128 stands for zero in the data rows.
Here is a table of points, one per row:
[118, 87, 99, 159, 140, 120, 112, 144, 139, 132, 107, 111, 144, 95, 198, 147, 150, 137, 124, 157, 115, 96, 137, 134, 111, 145, 96, 166, 134, 165, 151, 130]
[123, 155, 108, 127, 255, 145, 127, 162, 115, 128, 109, 116, 120, 129, 132, 179, 70, 150, 104, 125, 166, 176, 140, 133, 142, 126, 108, 103, 111, 91, 112, 125]
[123, 146, 133, 114, 127, 128, 143, 70, 97, 125, 127, 166, 126, 149, 83, 106, 121, 126, 116, 220, 134, 147, 160, 141, 164, 132, 147, 114, 127, 110, 110, 140]
[133, 142, 79, 126, 143, 136, 115, 116, 148, 183, 124, 204, 110, 207, 151, 155, 139, 117, 161, 155, 92, 130, 103, 128, 80, 118, 155, 138, 119, 107, 157, 104]
[138, 122, 178, 125, 119, 121, 120, 107, 151, 127, 133, 149, 192, 169, 85, 117, 157, 186, 98, 121, 160, 142, 149, 80, 100, 5, 83, 78, 143, 167, 135, 139]
[137, 98, 105, 139, 146, 128, 112, 150, 132, 136, 121, 119, 128, 106, 143, 144, 156, 110, 127, 63, 99, 101, 180, 159, 119, 59, 133, 163, 121, 136, 143, 110]
[123, 156, 151, 159, 122, 138, 105, 170, 113, 133, 148, 156, 113, 141, 113, 235, 71, 135, 124, 107, 140, 155, 126, 127, 147, 118, 112, 101, 108, 108, 112, 125]
[114, 164, 107, 143, 131, 111, 130, 174, 65, 206, 124, 100, 144, 120, 107, 134, 164, 148, 167, 123, 128, 118, 126, 133, 166, 133, 133, 116, 247, 139, 118, 126]
[78, 62, 143, 198, 126, 127, 127, 163, 122, 122, 141, 148, 129, 141, 127, 141, 99, 116, 127, 125, 151, 119, 160, 235, 144, 126, 155, 180, 131, 108, 114, 233]
[129, 62, 133, 128, 123, 125, 130, 114, 182, 68, 239, 133, 123, 115, 131, 119, 165, 136, 130, 149, 157, 160, 110, 129, 125, 109, 140, 143, 72, 92, 143, 115]
[109, 184, 74, 135, 117, 120, 145, 160, 142, 117, 144, 107, 123, 94, 128, 129, 146, 96, 128, 101, 110, 91, 192, 135, 89, 141, 102, 66, 131, 137, 50, 148]
[15, 86, 112, 125, 115, 226, 140, 105, 119, 127, 170, 138, 127, 145, 130, 115, 103, 165, 120, 123, 146, 166, 92, 115, 90, 116, 140, 153, 114, 136, 142, 94]
[121, 151, 100, 121, 146, 149, 125, 163, 95, 175, 37, 173, 225, 56, 125, 134, 151, 181, 220, 120, 165, 121, 137, 136, 147, 144, 136, 102, 89, 94, 115, 125]
[176, 108, 104, 124, 129, 122, 64, 139, 92, 218, 148, 121, 133, 122, 127, 123, 64, 98, 125, 99, 125, 132, 139, 130, 159, 142, 98, 92, 169, 143, 101, 150]
[139, 111, 179, 128, 0, 149, 56, 88, 103, 135, 131, 91, 100, 102, 129, 130, 90, 109, 149, 136, 72, 86, 100, 131, 102, 115, 122, 145, 117, 83, 155, 129]
[148, 169, 133, 148, 206, 125, 147, 78, 91, 116, 148, 140, 197, 165, 117, 133, 87, 139, 239, 117, 117, 97, 156, 129, 140, 132, 104, 126, 95, 98, 120, 129]
[112, 132, 139, 123, 122, 133, 143, 87, 133, 136, 113, 149, 120, 142, 48, 137, 102, 137, 128, 162, 146, 125, 94, 99, 136, 214, 139, 107, 121, 118, 138, 211]
[117, 159, 160, 233, 133, 135, 37, 144, 128, 120, 153, 146, 110, 136, 127, 108, 107, 151, 124, 112, 149, 164, 150, 128, 139, 129, 180, 93, 132, 120, 127, 112]
[140, 188, 138, 115, 49, 121, 95, 179, 167, 167, 111, 61, 131, 153, 127, 137, 154, 94, 119, 169, 176, 152, 109, 131, 104, 125, 152, 169, 56, 168, 141, 119]
[132, 130, 112, 88, 113, 161, 114, 118, 143, 111, 156, 168, 92, 181, 202, 159, 129, 111, 240, 146, 188, 112, 123, 109, 117, 124, 142, 118, 173, 129, 147, 68]
[105, 180, 101, 133, 126, 45, 122, 153, 125, 127, 146, 90, 152, 120, 112, 137, 165, 109, 140, 110, 89, 104, 156, 131, 194, 139, 138, 86, 163, 134, 119, 145]
[141, 95, 192, 143, 154, 240, 137, 84, 125, 150, 124, 75, 142, 83, 125, 87, 101, 73, 127, 157, 104, 83, 114, 124, 101, 120, 156, 129, 141, 98, 137, 118]
[129, 107, 103, 132, 157, 113, 135, 83, 155, 139, 171, 79, 121, 87, 121, 150, 96, 126, 149, 147, 117, 87, 92, 131, 104, 116, 171, 147, 120, 188, 136, 131]
[144, 92, 97, 53, 139, 122, 114, 183, 154, 129, 121, 131, 136, 108, 118, 128, 141, 102, 141, 137, 79, 129, 99, 133, 110, 131, 89, 144, 129, 134, 150, 145]
[155, 70, 148, 111, 119, 121, 134, 176, 83, 124, 145, 152, 133, 136, 85, 122, 77, 140, 122, 188, 125, 159, 160, 122, 139, 144, 174, 200, 120, 108, 82, 118]
[128, 104, 74, 102, 128, 121, 130, 103, 133, 126, 233, 117, 144, 73, 119, 145, 142, 105, 133, 138, 105, 114, 105, 122, 124, 116, 149, 130, 126, 177, 135, 140]
[0, 127, 104, 137, 145, 124, 111, 148, 157, 128, 121, 116, 144, 114, 141, 109, 142, 107, 128, 165, 90, 86, 90, 146, 130, 124, 64, 144, 146, 150, 145, 115]
[117, 167, 101, 204, 97, 127, 150, 68, 99, 109, 137, 155, 170, 134, 120, 204, 89, 120, 119, 118, 144, 157, 146, 130, 143, 133, 122, 130, 132, 110, 91, 128]
[137, 97, 98, 150, 137, 122, 118, 143, 162, 130, 101, 94, 135, 121, 171, 138, 115, 136, 136, 156, 84, 122, 208, 89, 122, 124, 105, 157, 130, 147, 157, 136]
[148, 71, 138, 140, 98, 112, 151, 92, 134, 73, 110, 97, 117, 155, 146, 122, 175, 79, 88, 144, 149, 156, 111, 149, 116, 133, 150, 137, 76, 182, 151, 127]
[123, 124, 159, 130, 128, 125, 124, 169, 51, 133, 118, 155, 122, 160, 126, 103, 163, 128, 119, 91, 141, 156, 152, 130, 138, 136, 94, 116, 109, 122, 110, 122]
[100, 113, 146, 132, 120, 144, 122, 154, 94, 122, 73, 112, 127, 161, 137, 114, 155, 142, 119, 107, 155, 153, 131, 133, 167, 133, 95, 117, 131, 57, 94, 135]
[120, 120, 179, 21, 118, 141, 122, 110, 155, 113, 154, 158, 186, 152, 193, 241, 143, 128, 107, 138, 171, 125, 179, 78, 106, 118, 131, 95, 218, 122, 144, 78]
[148, 106, 122, 119, 110, 130, 61, 128, 75, 31, 125, 125, 58, 138, 146, 123, 95, 136, 40, 156, 117, 79, 89, 115, 138, 112, 132, 120, 17, 99, 157, 118]
[61, 137, 153, 118, 136, 112, 147, 79, 89, 132, 128, 132, 120, 139, 153, 125, 92, 160, 133, 143, 144, 163, 96, 119, 112, 134, 143, 188, 134, 118, 189, 181]
[121, 141, 144, 107, 128, 136, 52, 76, 114, 109, 123, 126, 119, 146, 132, 115, 125, 160, 123, 133, 132, 165, 170, 221, 136, 134, 178, 106, 130, 114, 116, 130]
[139, 87, 113, 117, 141, 30, 103, 117, 134, 131, 26, 114, 125, 103, 125, 141, 82, 103, 146, 105, 123, 115, 147, 144, 136, 152, 136, 60, 142, 153, 110, 119]
[112, 173, 145, 151, 119, 125, 145, 77, 113, 134, 131, 145, 123, 146, 133, 148, 109, 167, 110, 90, 124, 145, 140, 117, 161, 129, 197, 109, 115, 95, 105, 117]
[56, 100, 142, 175, 109, 137, 127, 160, 108, 123, 61, 144, 129, 157, 138, 111, 95, 154, 119, 109, 138, 139, 132, 163, 120, 133, 118, 110, 143, 94, 114, 165]
[152, 167, 137, 126, 134, 219, 172, 131, 126, 104, 104, 142, 123, 143, 130, 136, 195, 117, 121, 147, 150, 136, 98, 123, 110, 108, 152, 162, 118, 107, 153, 236]
[140, 136, 168, 134, 126, 146, 130, 96, 181, 136, 128, 163, 125, 152, 120, 114, 164, 169, 122, 100, 146, 157, 156, 133, 164, 114, 79, 107, 114, 194, 83, 142]
[134, 155, 133, 130, 130, 135, 150, 133, 100, 138, 228, 128, 124, 146, 138, 112, 167, 164, 124, 149, 147, 140, 126, 118, 69, 203, 141, 91, 121, 102, 179, 186]
[113, 195, 144, 113, 110, 125, 107, 160, 159, 155, 114, 120, 30, 77, 132, 121, 147, 93, 28, 147, 140, 132, 120, 128, 110, 127, 134, 166, 148, 152, 160, 120]
[130, 110, 133, 167, 147, 126, 107, 159, 127, 137, 125, 133, 141, 107, 202, 131, 154, 89, 128, 94, 89, 113, 118, 17, 113, 129, 125, 145, 122, 145, 111, 130]
[124, 105, 95, 135, 136, 120, 122, 138, 142, 139, 97, 108, 119, 130, 100, 138, 142, 116, 131, 113, 101, 102, 149, 153, 169, 89, 113, 138, 128, 135, 64, 9]
[132, 163, 150, 111, 127, 123, 137, 102, 121, 127, 139, 148, 132, 139, 10, 128, 123, 129, 130, 118, 148, 146, 81, 212, 117, 122, 146, 103, 133, 104, 122, 121]
[133, 95, 93, 160, 140, 120, 115, 167, 157, 127, 121, 118, 150, 107, 126, 147, 159, 108, 129, 155, 117, 94, 100, 95, 102, 125, 90, 144, 148, 135, 140, 129]
[135, 154, 151, 125, 128, 134, 138, 101, 114, 138, 147, 144, 126, 126, 164, 130, 130, 145, 121, 186, 121, 179, 67, 162, 124, 195, 142, 86, 118, 113, 118, 132]
[148, 125, 100, 139, 136, 119, 139, 76, 136, 125, 115, 102, 124, 107, 111, 135, 167, 120, 130, 73, 106, 114, 102, 51, 86, 148, 79, 147, 138, 143, 142, 100]
[142, 190, 140, 132, 117, 156, 200, 180, 169, 0, 98, 102, 128, 135, 123, 128, 150, 137, 157, 148, 126, 157, 106, 123, 101, 122, 161, 160, 94, 121, 150, 123]
[73, 182, 139, 32, 140, 126, 108, 156, 141, 124, 127, 117, 111, 102, 136, 39, 131, 101, 117, 147, 104, 92, 133, 142, 123, 129, 92, 164, 130, 155, 147, 123]
[255, 139, 94, 140, 171, 147, 51, 89, 110, 142, 137, 160, 124, 120, 130, 118, 102, 185, 135, 111, 117, 104, 126, 141, 149, 132, 98, 132, 219, 97, 101, 151]
[130, 136, 182, 137, 137, 0, 118, 153, 120, 123, 134, 150, 119, 146, 135, 110, 164, 147, 131, 114, 169, 156, 124, 118, 138, 125, 97, 143, 124, 108, 91, 133]
[139, 81, 136, 123, 50, 116, 251, 132, 143, 158, 109, 109, 9, 104, 118, 122, 157, 132, 77, 156, 106, 111, 125, 128, 102, 125, 151, 131, 157, 133, 133, 118]
[134, 135, 170, 131, 127, 100, 188, 164, 141, 136, 141, 151, 114, 141, 134, 111, 131, 163, 134, 96, 161, 145, 158, 131, 180, 151, 90, 115, 113, 173, 117, 128]
[137, 111, 83, 20, 144, 123, 132, 83, 138, 144, 130, 82, 143, 108, 113, 155, 167, 118, 126, 94, 103, 121, 99, 90, 114, 133, 130, 151, 115, 148, 131, 136]
[120, 164, 141, 100, 125, 131, 147, 94, 98, 119, 135, 157, 117, 146, 93, 110, 100, 128, 110, 73, 163, 135, 135, 137, 134, 127, 189, 110, 131, 112, 113, 128]
[201, 166, 101, 133, 124, 108, 223, 144, 117, 133, 130, 100, 141, 119, 227, 129, 111, 112, 118, 107, 101, 107, 110, 162, 113, 24, 110, 80, 127, 130, 112, 130]
[204, 138, 110, 161, 132, 130, 169, 107, 137, 138, 126, 118, 146, 93, 140, 134, 151, 104, 121, 86, 120, 121, 116, 173, 109, 129, 76, 119, 125, 140, 181, 14]
[142, 117, 95, 135, 128, 123, 142, 80, 186, 148, 142, 110, 169, 109, 144, 3, 76, 96, 120, 143, 124, 106, 101, 116, 110, 129, 169, 152, 140, 108, 133, 117]
[139, 133, 178, 128, 119, 141, 191, 118, 189, 138, 130, 148, 116, 156, 137, 118, 146, 160, 130, 83, 133, 144, 156, 134, 194, 159, 83, 116, 110, 162, 87, 142]
[126, 89, 92, 141, 132, 126, 119, 135, 147, 135, 55, 115, 109, 105, 88, 122, 98, 94, 149, 111, 121, 134, 178, 22, 187, 59, 114, 142, 127, 135, 165, 124]
[143, 94, 144, 80, 144, 126, 130, 189, 152, 124, 121, 132, 126, 112, 122, 28, 149, 105, 143, 139, 84, 106, 102, 128, 108, 129, 159, 122, 148, 168, 144, 128]
[161, 86, 137, 121, 121, 137, 114, 168, 103, 68, 126, 118, 135, 158, 46, 132, 85, 144, 88, 144, 132, 113, 107, 115, 144, 248, 155, 167, 111, 122, 145, 90]
These points spread out most along one direction. Take the direction at right angles to it along which they spread out most. Go by this last direction. For each point below, how far along it does it lie, from 0 to 99? 50 is the average, and the first point above lies past it. One standard deviation of the points above along it is 16.
[132, 130, 112, 88, 113, 161, 114, 118, 143, 111, 156, 168, 92, 181, 202, 159, 129, 111, 240, 146, 188, 112, 123, 109, 117, 124, 142, 118, 173, 129, 147, 68] 54
[129, 107, 103, 132, 157, 113, 135, 83, 155, 139, 171, 79, 121, 87, 121, 150, 96, 126, 149, 147, 117, 87, 92, 131, 104, 116, 171, 147, 120, 188, 136, 131] 46
[112, 173, 145, 151, 119, 125, 145, 77, 113, 134, 131, 145, 123, 146, 133, 148, 109, 167, 110, 90, 124, 145, 140, 117, 161, 129, 197, 109, 115, 95, 105, 117] 46
[123, 124, 159, 130, 128, 125, 124, 169, 51, 133, 118, 155, 122, 160, 126, 103, 163, 128, 119, 91, 141, 156, 152, 130, 138, 136, 94, 116, 109, 122, 110, 122] 54
[100, 113, 146, 132, 120, 144, 122, 154, 94, 122, 73, 112, 127, 161, 137, 114, 155, 142, 119, 107, 155, 153, 131, 133, 167, 133, 95, 117, 131, 57, 94, 135] 52
[141, 95, 192, 143, 154, 240, 137, 84, 125, 150, 124, 75, 142, 83, 125, 87, 101, 73, 127, 157, 104, 83, 114, 124, 101, 120, 156, 129, 141, 98, 137, 118] 37
[121, 151, 100, 121, 146, 149, 125, 163, 95, 175, 37, 173, 225, 56, 125, 134, 151, 181, 220, 120, 165, 121, 137, 136, 147, 144, 136, 102, 89, 94, 115, 125] 75
[120, 120, 179, 21, 118, 141, 122, 110, 155, 113, 154, 158, 186, 152, 193, 241, 143, 128, 107, 138, 171, 125, 179, 78, 106, 118, 131, 95, 218, 122, 144, 78] 62
[117, 167, 101, 204, 97, 127, 150, 68, 99, 109, 137, 155, 170, 134, 120, 204, 89, 120, 119, 118, 144, 157, 146, 130, 143, 133, 122, 130, 132, 110, 91, 128] 54
[113, 195, 144, 113, 110, 125, 107, 160, 159, 155, 114, 120, 30, 77, 132, 121, 147, 93, 28, 147, 140, 132, 120, 128, 110, 127, 134, 166, 148, 152, 160, 120] 36
[132, 163, 150, 111, 127, 123, 137, 102, 121, 127, 139, 148, 132, 139, 10, 128, 123, 129, 130, 118, 148, 146, 81, 212, 117, 122, 146, 103, 133, 104, 122, 121] 36
[142, 190, 140, 132, 117, 156, 200, 180, 169, 0, 98, 102, 128, 135, 123, 128, 150, 137, 157, 148, 126, 157, 106, 123, 101, 122, 161, 160, 94, 121, 150, 123] 28
[15, 86, 112, 125, 115, 226, 140, 105, 119, 127, 170, 138, 127, 145, 130, 115, 103, 165, 120, 123, 146, 166, 92, 115, 90, 116, 140, 153, 114, 136, 142, 94] 24
[109, 184, 74, 135, 117, 120, 145, 160, 142, 117, 144, 107, 123, 94, 128, 129, 146, 96, 128, 101, 110, 91, 192, 135, 89, 141, 102, 66, 131, 137, 50, 148] 71
[255, 139, 94, 140, 171, 147, 51, 89, 110, 142, 137, 160, 124, 120, 130, 118, 102, 185, 135, 111, 117, 104, 126, 141, 149, 132, 98, 132, 219, 97, 101, 151] 72
[139, 87, 113, 117, 141, 30, 103, 117, 134, 131, 26, 114, 125, 103, 125, 141, 82, 103, 146, 105, 123, 115, 147, 144, 136, 152, 136, 60, 142, 153, 110, 119] 76
